In the data rows, zero lies at 4.5, halfway between 4 and 5.
Some points, each followed by its number:
[4 3 4 6 6 4 9 4 3 9 4 4 5 5 3 8 4 5 4 3 6 6 5 5 5 4 4 4 5 5 4 6 0 5] 0
[4 6 4 4 5 4 4 4 7 4 5 4 8 6 3 9 4 3 2 7 7 3 5 5 5 4 4 6 5 5 9 3 0 5] 1
[4 3 5 3 5 4 4 4 3 4 4 4 0 6 7 5 2 5 5 5 4 4 6 4 2 5 4 5 5 5 5 4 6 5] 2
[9 4 5 4 5 4 3 5 4 4 4 4 4 5 4 5 4 5 9 5 4 5 3 6 3 4 5 5 5 5 5 5 6 0] 3
[4 3 6 6 5 4 4 4 3 4 4 4 4 6 4 5 7 5 4 4 4 6 3 5 4 4 5 5 5 5 5 4 5 5] 4
[4 3 4 4 6 4 4 4 3 4 4 4 5 6 9 5 4 4 6 6 4 4 5 4 7 5 5 5 5 4 4 5 6 5] 5
[4 4 4 5 5 4 5 4 4 4 4 4 5 5 3 5 8 5 4 4 4 4 5 0 5 4 6 3 3 5 3 4 6 5] 6
[4 3 4 4 4 4 5 5 1 9 4 4 3 5 4 5 4 6 2 5 4 3 4 5 4 4 4 5 5 4 5 8 5 5] 7
[4 4 3 7 7 4 4 4 3 4 4 4 5 4 8 4 3 5 4 4 6 5 5 6 5 4 4 3 5 3 2 4 3 5] 8
[4 5 3 4 5 3 4 4 8 4 4 4 5 6 4 5 6 4 4 5 4 4 6 2 5 4 5 5 5 5 3 4 4 5] 9
[4 4 4 4 5 0 4 4 5 4 4 5 5 5 4 5 4 2 4 6 4 3 5 4 5 5 4 5 5 5 1 3 5 5] 10
[5 3 4 3 6 4 4 9 4 4 4 9 5 3 9 5 4 4 5 5 4 5 4 5 2 6 5 5 5 3 5 4 6 3] 11
[4 9 6 4 6 6 4 4 4 4 5 4 5 5 3 5 4 5 3 4 5 4 5 5 6 4 5 5 5 5 5 5 4 4] 12
[4 3 4 7 0 4 9 4 3 9 4 4 4 5 4 5 4 5 2 4 7 7 6 5 5 4 5 0 5 4 4 4 5 5] 13
[4 3 4 4 5 1 4 4 4 4 4 4 5 5 5 5 5 4 4 5 4 0 5 4 6 6 5 5 5 4 4 6 6 5] 14
[4 5 4 4 5 4 4 4 3 4 4 4 5 5 3 5 6 5 4 4 4 4 5 2 5 4 5 4 2 5 2 4 6 5] 15
[4 5 4 4 5 6 4 4 3 4 4 4 5 5 8 5 4 5 4 5 4 3 5 5 7 4 3 5 5 5 5 6 6 5] 16
[4 3 4 5 5 2 4 4 7 6 3 5 5 6 4 9 4 6 4 6 5 4 4 5 4 4 4 7 5 5 4 2 0 5] 17
[3 4 3 3 5 4 4 7 9 4 4 4 4 5 4 5 4 5 5 5 0 4 0 5 5 9 5 5 5 5 4 4 5 5] 18
[4 3 4 6 3 4 4 3 3 5 4 4 4 6 6 4 4 6 8 5 4 7 5 5 5 4 4 5 4 1 5 3 4 5] 19
[4 3 4 5 6 4 4 4 4 6 3 4 5 2 3 5 4 5 4 0 4 5 5 7 5 4 4 5 5 5 2 5 6 5] 20
[5 3 9 5 5 4 5 8 4 3 4 6 4 6 4 5 4 5 7 4 5 5 4 5 1 4 5 5 5 5 5 4 6 4] 21
[4 5 4 4 5 4 4 4 6 4 3 4 3 5 4 5 4 4 3 5 4 3 2 5 5 4 4 5 5 5 4 4 0 5] 22
[7 3 4 4 5 7 4 5 4 3 4 7 5 0 9 5 4 5 4 5 4 5 5 6 5 4 6 4 4 4 4 4 6 1] 23
[4 3 4 5 4 4 4 2 3 4 4 4 5 3 9 5 4 4 4 5 4 5 5 4 5 4 4 5 5 2 3 3 6 5] 24
[8 3 4 4 4 4 5 5 3 6 4 4 3 6 4 5 4 4 2 4 5 5 2 5 3 4 5 5 5 5 5 6 6 5] 25
[4 3 4 5 6 4 5 4 3 4 4 6 5 0 3 5 4 5 4 5 4 5 5 4 5 4 4 2 4 7 1 4 6 5] 26
[4 3 4 4 5 3 5 4 4 4 4 4 5 6 3 5 5 3 4 5 5 4 5 4 5 5 5 2 4 5 1 4 6 5] 27
[4 3 5 5 6 4 4 4 4 4 4 4 5 5 1 5 9 5 4 4 4 4 5 2 5 4 6 2 3 5 2 5 6 5] 28
[4 3 2 4 5 3 5 4 9 4 4 5 5 5 3 5 5 3 4 5 4 4 3 2 4 4 5 5 5 5 4 4 0 5] 29
[4 4 4 5 6 4 4 4 4 4 4 5 5 1 3 5 6 5 4 1 4 4 5 3 5 5 5 4 4 5 0 5 6 5] 30
[4 8 4 4 7 4 4 4 6 4 4 4 5 4 4 5 6 5 4 2 4 3 6 4 5 4 5 5 2 5 5 4 6 5] 31
[4 4 5 7 6 4 3 4 4 4 4 4 5 5 3 4 5 5 2 5 7 7 5 5 5 4 4 0 5 6 6 5 5 5] 32
[4 3 4 6 4 4 1 4 3 4 2 4 5 5 4 5 5 5 4 5 4 6 5 5 5 4 4 5 5 4 5 6 5 5] 33
[4 3 6 4 5 5 4 5 3 1 4 6 5 3 5 5 4 5 4 5 4 5 5 7 5 4 7 4 5 5 5 5 6 3] 34
[4 8 4 4 6 9 4 4 3 3 4 4 5 4 3 6 4 4 4 5 5 5 5 6 5 4 5 5 4 5 6 4 6 5] 35
[4 6 4 4 4 4 4 4 8 4 4 4 5 2 4 5 4 5 4 3 1 3 4 5 7 7 4 6 3 5 2 5 6 5] 36
[4 4 4 4 6 4 4 4 6 7 3 4 5 4 3 5 5 5 4 3 4 5 1 5 5 4 4 5 4 5 5 5 1 5] 37
Which three points above are nearest to each new point, looking only along the 6 directions in which the numbered points spread most? Their numbers follow each, nearest first.
[4 7 4 4 5 9 5 4 5 3 4 4 5 5 3 5 4 3 1 4 7 4 5 5 7 4 5 5 5 5 6 4 6 5] 12 35 31
[4 2 4 4 5 4 4 4 3 4 4 4 4 6 8 5 6 5 6 5 4 3 7 0 5 4 4 5 4 7 4 6 6 5] 14 5 27
[4 3 8 7 1 4 7 4 4 9 4 4 2 5 4 5 4 4 3 4 5 9 6 5 5 4 5 2 5 4 4 4 3 5] 13 7 0
[4 3 6 3 3 4 4 4 4 4 4 4 0 6 3 5 4 4 8 5 4 4 6 5 5 5 4 5 5 8 4 5 6 5] 4 33 25
[6 3 4 7 3 4 4 4 4 8 4 5 5 1 4 6 4 7 4 5 4 4 5 5 5 4 5 5 5 3 5 5 6 5] 7 20 8
[5 5 9 4 2 4 4 4 3 0 4 4 6 5 0 5 4 5 2 0 9 5 5 5 5 4 5 1 5 5 4 5 6 7] 32 28 15
[4 4 3 4 5 4 4 4 5 4 4 4 5 4 3 5 7 5 4 4 4 4 6 4 5 4 6 5 4 5 3 5 6 5] 15 27 6
[4 3 5 5 1 4 0 4 3 5 4 4 0 5 4 2 4 4 5 5 7 6 9 5 3 4 4 5 5 5 4 4 2 5] 19 33 4
[5 3 4 8 5 4 5 5 4 3 4 4 3 5 7 5 0 3 3 5 4 5 5 5 2 4 4 5 5 3 4 6 6 5] 19 2 33
[4 3 5 3 4 4 5 4 4 4 4 4 2 5 4 5 4 5 9 5 5 2 4 2 5 6 5 5 5 7 4 4 6 5] 14 4 10
[4 8 5 4 5 2 4 4 3 4 5 4 5 5 4 5 4 5 4 5 4 3 5 1 9 4 0 6 5 5 4 4 5 4] 9 31 14
[3 3 4 4 6 4 4 4 8 6 4 6 5 0 3 5 4 4 4 3 4 3 5 5 5 6 4 5 7 5 0 5 6 5] 36 30 20
[4 7 3 5 4 4 4 4 4 4 3 4 5 3 4 5 4 5 4 5 1 3 6 5 5 4 4 4 5 5 6 5 6 5] 31 16 33
[7 3 4 4 0 4 9 2 4 0 4 4 5 0 1 0 4 5 9 0 8 6 5 9 5 4 4 3 7 0 5 4 6 0] 34 20 25
[4 5 4 4 6 5 3 4 4 4 6 4 5 5 4 9 4 6 4 5 7 4 5 5 5 4 0 6 4 5 5 5 0 5] 22 1 17
[4 3 4 4 5 8 9 4 3 5 4 4 5 5 6 7 4 4 4 0 9 6 5 6 5 4 4 3 5 5 5 5 3 5] 7 32 0
[4 9 2 4 6 4 4 4 9 4 3 4 5 5 4 5 4 4 4 5 3 3 5 0 6 4 4 5 5 5 9 4 0 5] 1 22 29
[5 4 6 6 5 4 4 4 3 0 4 4 5 5 0 4 4 5 4 0 9 5 5 8 4 4 5 4 4 5 4 4 6 9] 32 4 12
[4 2 4 4 5 5 9 4 4 2 4 4 5 5 2 8 5 4 4 2 7 4 5 5 5 4 5 3 5 5 5 4 5 5] 32 4 33
[4 3 8 5 0 4 5 4 4 5 4 4 0 5 4 5 4 5 9 6 4 5 5 5 5 4 4 5 5 5 4 4 6 5] 2 25 4
[4 3 8 4 5 4 5 4 4 2 4 4 5 5 1 5 7 5 4 1 6 7 5 7 5 4 5 3 5 5 4 4 6 7] 32 4 15
[5 3 5 4 5 6 5 4 4 5 5 4 5 6 3 7 4 4 4 6 8 5 4 5 3 4 4 5 5 5 5 5 4 5] 4 33 25
[3 5 4 4 0 7 2 9 4 7 9 4 9 5 4 0 4 5 5 9 0 5 0 5 5 4 5 6 4 5 7 4 6 5] 3 34 21
[4 3 4 6 5 4 0 5 3 7 4 4 4 5 9 0 2 8 0 5 9 5 5 5 1 4 4 5 5 1 5 5 2 3] 19 8 7
[4 4 4 4 5 9 5 4 3 1 4 4 5 6 5 5 6 5 4 4 4 5 5 3 5 4 6 3 5 5 5 4 6 5] 33 34 4
